One turn sends every row of this set to another row. A few are shown first. Where does it send the rows asked after them?
rulu: [  9  -6   1  -9 -10   8  17   4  -8 -20  -7   2  13   5  -7   9   8  -1]
Ripev: [ 14  -1 -13  -4  -2  28   1   8   2 -12  -2  13   7   6  -4   7   6  -6]
kadu: [ 16  11  -6 -14 -15   5   2  -3   6 -16   7   4   6   8   4   9   8 -11]
kovut: [ 19  -6  -9  -8 -12   4  -4   8  -3 -10 -10   9   8   0  -6  -8  -2   2]
tizu: [ 15 -12  -5   5  -5  18  10  -7  10  -7   6   9  14   4  -7   3  -1  -1]
vufab: [  8  -3  -5  -2  -6  12   8   8   5  -9   2   7   4  24 -12   4   0   4]
bagab: [13 -9 -2 -1  4  1 -8 -3 -4  0 -2  5  1  8 -5 10  7 -7]
gor: [ 21  -2   7  -6 -14  13  -3   2  12  -1  -6   2  -8  -4   0   9   5   0]
nusa: [ 14  -5 -10  -3  -4  11   8  -3   2 -18  -4  11 -14   7  -4   3  12  -7]
solu: [ 18   4  -6  -9  -3  -1  13   5  -6  -9 -12   7   5  -6   1   5  11 -16]
zile: [ 3 -9  9  2 -5  7  3 -5  1 -4 12  3  2 -1 -2  4 10  2]
kib: [17  4  8  2  8  8  4 -4 -5 -5  8  1  4 12 -4  6  2 -8]
bude: [ 20  -7  -9  -8 -15  17   5   1   5  -8 -10   3  -4  -1   7   1   1 -15]
Lerag: [ 10  -9  -1  -8 -13  -4  10   9  -2   0   0  16   3  11  -3   1  -9  -9]
taku: [ 16  -4 -14  -2  -6  -3   0  14   3  -4  -7   3   3  13  -5   3  -3  -7]
dal: [ 18 -10   7  -6 -16   7  16   9  -5  -4  -2   6   5   2  -4  16   9  -9]
luvo: [ 13   0  -2   2  -9  15   7  -2   2 -11   1  -9 -10   5  -2   4  -4 -12]
nopa: [ 20  -2  -7  -9  -2  11   5   4   2  -6  -7  12   1   1   6 -12  10   1]
pediz: [ 12   1 -15   2  -4  15   4   4   3 -24   4   3  10   2  -3   4   4 -16]
lasad: [  7   2 -12  -5   0   8  10   3  12 -13  12   6  12   6  -5  14   8  -6]
pupor: [14 -2  6 -1 -9  0 -1 -6 -5 -1  1  3 10 -5  6  3 -6 -8]
pof: [ 10  -6  -4  -8 -10   5   3   2   2 -26   9  10   8  10   6   8   5  -9]
novo: [ 10  -7   2  -6 -19  13   2   5   8  -7  13  -4  12   8   0  13  -1  -5]
Fen: [ 18   6   1   1 -21   7   4  -9   3 -15  -8  -1  -7   5  -3   3   0  -3]
Bifip: [ 11 -12  -1  11   2   6  13  -4   2  -5  11  13   4  10   2   3   4  -8]
fasa: [ 13  -2 -20  -3  -4   6   6  -3  -2  -8  -3  19   4  10  -1   0  -6  -2]
vamu: [  9   4  10  -8 -11  13  11   7  -5  -1 -11  -1  10   0   0  -1   5  -4]
nupas: [ 10   6  -5   7 -12   8  14   6   0   2   8   2  12  -6   2   4   2   2]
ruz: [  9   1   4   0  -7   6   4   4  14  -5  -7  11   1 -10   8   2   5  -9]
nive: [ 13   8   6  -2 -11  10  20   6   2  -3   3   8   7   7   3  11   8   4]

Fen -> taku
nupas -> ruz
Now find these:
vufab -> novo
bude -> fasa
bagab -> rulu
gor -> kovut

One turn sends every row of this set to another row. A few are shown first. Where does it send the rows asked after them?
lasik: [ -9  -1   2   2 -10   8   7   6   7  -3   7   3  -3  -2 -18   5]
nikiv: [-16 -15  -5  -4   6   0  -5 -11   3  -5   0   0  -9   0 -14   6]
bune: [-12   6   9  -8  -8  -6   6 -12  -3 -12  13  -5   0   3 -10   0]
kerof: [-17  -8  15  -6   7   5  -7   1  -7 -11  14   5 -10   0 -14   6]
zolo: [-23 -13   9 -10  -6  -5  -5   4   6   5   4  -5  -7  -7 -12   4]
noluz: [-19   0  -5   5   6   0   2  -2  -7  -4  15 -17  -6 -10  -9   8]
Vani: [-11  -1  18   0  -3   3  -8   4   1  -7   8  -1 -17   2 -13   0]
Nugi: [-13  -8   7  -7  11  -3  -8  -2 -11 -10  17  -4  -1 -12 -13   7]
Lono: [-20  -6   8   0   2   4  -6 -10  -3  -1   5 -12 -11  11 -18  -3]
fabir: [-10  16   4  -6  -5   7  -6   4  -9  -4   4  -5   5  -7  -4   0]
tebi: [-25   3  10  -3  -7  -1  -7   1   8  -3  13   1  -2 -12 -12   8]
Gep: [-10   4  -4   0  -7   0   7  -5  -4 -12  12 -14  -5   3 -15  -8]
Ruk: [-14   9   4  -4  13  11  -4  -2  -7   6  15  -3   0 -17 -12   1]
feg: [-14  -5   8 -11   5  10  -7   3   0  11   7   1  -6 -14 -15   3]
Kovan: [ -2   1  -1  11  -8   1  -8   2  -6  -2   6 -15   2  -8 -17   2]
Saref: [-16  -3  -4  -6   2  20  -5  -2 -11  -3  18  -9  -9  -8 -14   2]
Lozo: [-22  -9   2   1 -12  -3   2  -2   3  -6   7 -10  -3   5 -14   2]
zuv: [-13  15   7  -4  -3  -3  -9   1  -9   0   9 -13   8  -6 -15  -9]
nurel: [-16  -1  -6  -9  -1  -4  -8  -7  -2  -6   8  -8 -15   9 -11   4]
nemu: [ -9  14  -1  -2   7   1   3  -5  -7  -6  17 -12  -4 -10 -10  -6]
tipas: [-11  17   9   1   2   0  10  -6  -9  -6   4  -4  -4  -4 -14  -2]
lal: [ -7   4   6  -6   1   5  -4   1  -3  -4  -4  -2   5 -20  -4   0]
tupuz: [-13   9   2   3  11   5   2   3  -8   4  -2  -4  -8 -13 -13  -4]
fatu: [  1  -4  -2  -4   3  -3  -7   0 -12  -5  12 -11   2 -15 -18   2]
fizez: [-14   2   5 -19  -4   4  -9   2   0  -4  15  -6 -14 -16 -13  -2]
dov: [-16 -11   4 -13 -10  -2  -7  -7   1  -7  14  -7   2   3 -10   0]
kal: [-17  -6  -3  -1  11   5 -10   6  -2   9   0  -8  -6 -15 -11  -4]
zuke: [-13   8   6  -6  -5   0 -10  -4  -6  -1   8 -16  -8   5 -17 -10]
Sezir: [-16  13  -1  -8  -5  -2  -7  -2 -10  -5  11 -11  -7   7  -4   3]
bam: [-11   6  11  12  -8  -2 -10   3   3  -2   5 -12 -11  -3 -13   2]
peno: [ -8 -12  12  -8  13  -2   1  -1   0   0   1  -2   5 -10 -13  -3]
keba: [ -4  -2  -3  -1  -2  -6  10   5   3  -4   6 -11 -13 -10 -11   1]
pudes: [-14  -9   2  -3   7   1  -4  -6   3  -5  -4   0   1 -18  -8   5]
satak: [ -8   3   7  -4   6   2  -3   3  -5   0   6  -2  17 -12 -16  -5]
Pud: [-19 -14  11  -3  12  -3   0  -9   2  -1   3  -7  -7   0 -13   0]
tiram: [-19 -16  -2  -8  -1   2 -15  -1   1   4   9  -9   0  -6 -10  -1]

Kovan -> fatu
fizez -> tebi
Now find these:
nemu -> Ruk
bune -> tipas
peno -> Pud
lal -> pudes

